In the rows, zero is written as 128.
Each named move below is a turn or a mirror, shown by a few rows before and after it. Which moves, in which order, take the first row of each later pair to the second? The first pair is answered.
Z_931:
[156 149 148  90 124  61 128 155 112  86 154 108  67 138 127 165 127] |-> [155 143 149 100 129  63 125 156 106  89 156 111  65 157 124 169 124]
[120 127 164 151 146 126 146 170 160 115 168 159 114 133 111 135 122] |-> [124 132 160 132 138 122 153 166 179 108 160 154 112 111 117 131 132]
[125  89 113 128 167 104 113 122 133 130 162 114 145 142 101 161 122] |-> [131  98 105 101 161  99 122 117 161 112 145 103 139 103 113 148 130]
Z_352:
[168 146 117 131 109  88 130 106 103  87  92 110 106 161 164 103 142] |-> [146 155 151 139 113  99 112 148  92  96 155 134  93 181 160 114 149]
[105 148 157 106 175  75 136 155 150 104  95 118 121 155 120 128 143] |-> [107 149 157 103 174  75 134 154 152 101  97 119 120 157 120 128 143]
[130 100 128 161 141 131 118 111  88 147 115 134 135 177 118 148 116] |-> [130  98 123 159 144 132 119 106  91 149 105 127 136 177 123 146 114]
[112 118 139 152 114 137 128 152 124 145 131 137 133 147 121 125 116] |-> [126 116 120 147 115 131 140 130 131 141  98 125 139 137 128 116 116]
Z_828:
[120 138 133 131 130 119 128 132 117 113 132 129 121 154 125 131 132] |-> [123 126 128 140 134 133 129 125 108 117 131 137 125 154 119 135 124]
[119 163 111 113 161 145 126 137 150 117 184 128 128 115 109 157 125] |-> [120 153 110 130 141 171 131 131 133 135 186 140 130 109 110 149 118]
[137 154 134 102 105 140 154 138 171 110  72 125 121  81 150  84 132] |-> [153 128  97 118 155 125 150 106 163  96  72  92 140  82 116 111 121]
Z_113:
[141 116 104 139 120 161 125 138 147 123 120 129 129  68 149 133 122] |-> [130 118 113 148 162 130  93 157 142 106 152 120 122 117 125 159 123]
[122 127 136 108 151 132 113 128 127 110 122 134 133 147 117 114 140] |-> [124 124 137 112 127 146 116 126 115 121 112 146 134 141 124 102 135]
[127 124  82 136 125 145 131  80  97 121 108 106 172 134 136 119 121] |-> [124 123  82 137 152 124 119  87 106 108 125  99 175 145 121 133 121]
Z_893:
[ 93 127 170 142 139  83  79 128 156  95 160 122 105 145 119 131 169] |-> [ 93 111 179 167  84 149  94 130 127 139 165 162 114 115 134 110 163]
[113 148 160 134 103 106 117 145 134 132 123 143 109 170 141 115 138] |-> [112 154 162 118 107 106 118 151 148 125 147 141 106 144 141 118 143]
[124  97 106 135 183 129 151 122 157 100 183  98 145  86  84 139 131] |-> [127  74 101 186 130 174 162 113  96 148 153 126 155 114  96 119 110]
[125 120 137 125 114 164 120 144 119 123 179 160 115 103 121 141 130] |-> [136 111 125 156 133 133 106 133  95 126 120 147 114 178 119 138 119]
Now pairs of rows:
Each pair is 2 to 3 moves apart.
[150 106  85 142 136 127 142  74 134 126 141 104 181  62 104 124 137] |-> [149 128  97 115 111 114 156  86 158 116 102 103 167  54 136  93 146]
Z_352 Z_828 Z_352
[118 116 102 144 125 125 135 111 107 138  86 128 131 155 141 116 120] |-> [113 113 112 133 102 160 147 116 114 148 121 144 129 104 146 107 124]
Z_893 Z_893
[124 121 123 111 169  95 115 119 149 114 139 115 134 128 103 149 124] |-> [116 134 162 123 100 121 121 149 118 148 113 154 114 159 141 112 119]
Z_828 Z_828 Z_893
[114 144 113 148 106 170 140  91  94 154 112 161 129  96 136 120  94] |-> [113 152 132 142  94 154 134 110  97 152  92 167 118 121 150 107  98]
Z_893 Z_352 Z_113
[129 137 145 143 154 110 103 147 118 131 149 131 104 201 118 127 141] |-> [156 133  94  99 133 128 152  95 162 117  94 100 125  95 133 103 135]
Z_893 Z_352
[ 83 152 171 115 109 123 132 162 108 102  94  89 105 118 115 119 109] |-> [ 83 140 157 126 147 117 123 154 105  93 125  76 114 125  87 146 106]
Z_893 Z_828 Z_352
[124 109 126 129 101 128 137 125  98 137  83 150 139 157 146  86 140] |-> [108 140 148  89 127  91 125 147 143 104 106 137 124 146 143  99 160]
Z_828 Z_352 Z_931
[134 126 144  90 135 129 125 132 169 101 192 107 134  53 109 143 161] |-> [148 120 123  93 100 149 144 108 161 115 148 108 141  31 128 113 157]
Z_828 Z_828 Z_352
[ 99 127 130 139 126 138 119 132 141 116 159 144 120 123 114 110 139] |-> [104 128 123 144 124 120 115 127 128 118 116 137 120 164 119 100 134]
Z_113 Z_893 Z_828
[122 129 135 106 170  95 112 135 151  95 180 123 128 107 108 158 141] |-> [141 120  98 107 171  90 128  98 154  94 118 100 139  99 109 149 132]
Z_931 Z_352
[142 123 128 137 114 178 119 129 106 145 167 148 126 108 140 132 150] |-> [156 110 104 154 112 175 126  99  92 148 130 136 140 117 138 128 136]
Z_352 Z_931
[131 115 114 157 149 170 109 108  84 130 165 155 164 142  94  99 110] |-> [119 130 132 147 105 181 118 122  83 140 145 173 152 132 124  72 114]
Z_893 Z_352 Z_828
[ 88 154 131 108  73 177 146 130 101 132 172  98 105  57 136 127 117] |-> [ 77 172 147  97 136 104 113 149 122  96 187  71  93 122 112 154 127]
Z_893 Z_352 Z_893
[137 156 134 101 110 134 119 125 123 130 184 116 137  60 154 140 133] |-> [141 132 126 156  97 147 110 116  62 162 144 135 147 133 152 134 111]
Z_828 Z_893 Z_352
[101 125 153 148 158 110 114 171 107 141 150 137 125 210 123 154 146] |-> [ 99 117 156 166 124 151 125 170  88 163 160 159 128 192 129 140 146]
Z_893 Z_893
[123  99 110 160 164 118 106 140 132 140 158  78 131 195 108 174 114] |-> [105 131 143 116 154 119 108 169 176 118 201  93 113 143 125 168 139]
Z_931 Z_352 Z_931
[104 140 125  81 108 122 146 136 168 113 118 126 114  86 149  89 148] |-> [110 114 124 141  94 140 136 126 103 149  76 141 120 166 151  85 124]
Z_893 Z_931
[119 148 185 130  79 132 101 174 111 160  95 145 106 196 160 101 159] |-> [138  95 118 128 150 190 120 115 127 153 202 110 150  69  87 162 142]
Z_893 Z_828 Z_893
[120 145 148 124  72 168 124 160 107 145  95 159 115 136 154 104 138] |-> [123 159 130  85  92 150 135 139 156 110  92 132 119  76 149 109 147]
Z_893 Z_893 Z_352
[143  97 118 166 163 135 121 119 105 129 164 125 148 136  96 158 124] |-> [147 115 112 119 154 127 140 114 154 109 160 111 145  70 110 148 130]
Z_893 Z_931
[145 130 154 161 168 106 102 129  87 137 137 143 142 171  95 169 121] |-> [157 158 139  85 159  90 139 109 161 102 110 114 133  77 116 144 135]
Z_828 Z_352 Z_893
[140 120 118 130 122 155 137 123 123 136 119 128 138  79 131 117 126] |-> [141 116 119 148 163 120 114 133 106 131 126 115 138 143 108 143 126]
Z_113 Z_893 Z_893
[148 107  95 134 142 111 135  94 132 128  78 110 150 106 128 104 111] |-> [125 119 126 119 153 133 125 133 151 123 173 129 142  64 112 121 125]
Z_113 Z_893
[154 112  74 124 104 155 167  82 143 133  67 110 140  57 135  91 105] |-> [135  90 109 202 124 172 122 121  67 173 135 146 138 166 103 124  91]
Z_931 Z_352
[128 108 127 154 172 116 115 133 101 124 169 133 122 208 102 151 109] |-> [151  86  87 156 173 138 133  89  99 132 143 117 145 165  94 146  96]
Z_893 Z_352 Z_931
[113 114 127 168 120 186 130 134  95 163 209 136 133 128  95 157 113] |-> [134 140 108 139  76 124 153 105 117 146  36 110 124 169 148  99 115]
Z_828 Z_893 Z_352
